[[-73 -18  13  29 -64]
 [-71 -36   9  26 -82]
 [ 48  13 -40  -5  73]
 [ 69  24 -30 -34  89]
 [-78 -26  17  26 -79]
 [ 48  14 -39  -6  74]
 [-77 -26  24  15 -85]
 [-15  20  41 -49 -13]
 [ -5  22  38 -54  -3]]
->
[[-64 -73 -18  13  29]
 [-82 -71 -36   9  26]
 [ 73  48  13 -40  -5]
 [ 89  69  24 -30 -34]
 [-79 -78 -26  17  26]
 [ 74  48  14 -39  -6]
 [-85 -77 -26  24  15]
 [-13 -15  20  41 -49]
 [ -3  -5  22  38 -54]]

[[  8  86 -16   1  -2  -3  13   8 -17   2   2  -1 -16]
 [ -1  48  11  10 -14   2  10  -3  -7   8 -19   5  -9]
 [ -5   9 -10 -12 -31  -2   0 -14  -9 -17  -9  -2  -2]]
->
[[-16   8  86 -16   1  -2  -3  13   8 -17   2   2  -1]
 [ -9  -1  48  11  10 -14   2  10  -3  -7   8 -19   5]
 [ -2  -5   9 -10 -12 -31  -2   0 -14  -9 -17  -9  -2]]

[[ 62  52 -39  73]
 [-48 -53 -12  -7]
 [ 75  17 -65  47]
 [-51 -28  -2  21]
 [ 51  57 -42  71]
 [ 24  27 -45  37]
 [ 72  34 -43  67]
 [ 28  42 -45  39]
 [ 62  24 -51  43]
 [ 31  24 -32  37]
 [ 21  24 -33  83]
 [ 65   7 -59  39]]
->
[[ 73  62  52 -39]
 [ -7 -48 -53 -12]
 [ 47  75  17 -65]
 [ 21 -51 -28  -2]
 [ 71  51  57 -42]
 [ 37  24  27 -45]
 [ 67  72  34 -43]
 [ 39  28  42 -45]
 [ 43  62  24 -51]
 [ 37  31  24 -32]
 [ 83  21  24 -33]
 [ 39  65   7 -59]]

[[-26 -44  -7 -43 -56  35]
 [ -6  33 -18   2 -18  31]
 [ 10 -38  22 -60 -60 -65]
 [  4 -10  21 -54 -48 -64]
 [-14 -23 -21 -28 -12  14]
 [  1 -11 -11 -50 -49 -26]
 [ -4 -36 -30 -53 -70  13]
 [ -1 -39  15 -64 -77 -35]
 [-15 -38  -8 -50 -54   7]
 [ -2   7  16   3   2  -8]]
->
[[ 35 -26 -44  -7 -43 -56]
 [ 31  -6  33 -18   2 -18]
 [-65  10 -38  22 -60 -60]
 [-64   4 -10  21 -54 -48]
 [ 14 -14 -23 -21 -28 -12]
 [-26   1 -11 -11 -50 -49]
 [ 13  -4 -36 -30 -53 -70]
 [-35  -1 -39  15 -64 -77]
 [  7 -15 -38  -8 -50 -54]
 [ -8  -2   7  16   3   2]]

[[-12  -6]
 [101   8]
 [-65  27]
 [-41  -4]]
->
[[ -6 -12]
 [  8 101]
 [ 27 -65]
 [ -4 -41]]

[[ 16 -35 -77]
 [ 54  -8 -74]
 [ 18 -70 -37]
 [  4   5 -49]
 [ -7 -17  26]
 [ -4  14 -17]
 [-40 -87 -49]
 [-30 -27  62]
 [ 77 -48 -36]]
->
[[-77  16 -35]
 [-74  54  -8]
 [-37  18 -70]
 [-49   4   5]
 [ 26  -7 -17]
 [-17  -4  14]
 [-49 -40 -87]
 [ 62 -30 -27]
 [-36  77 -48]]
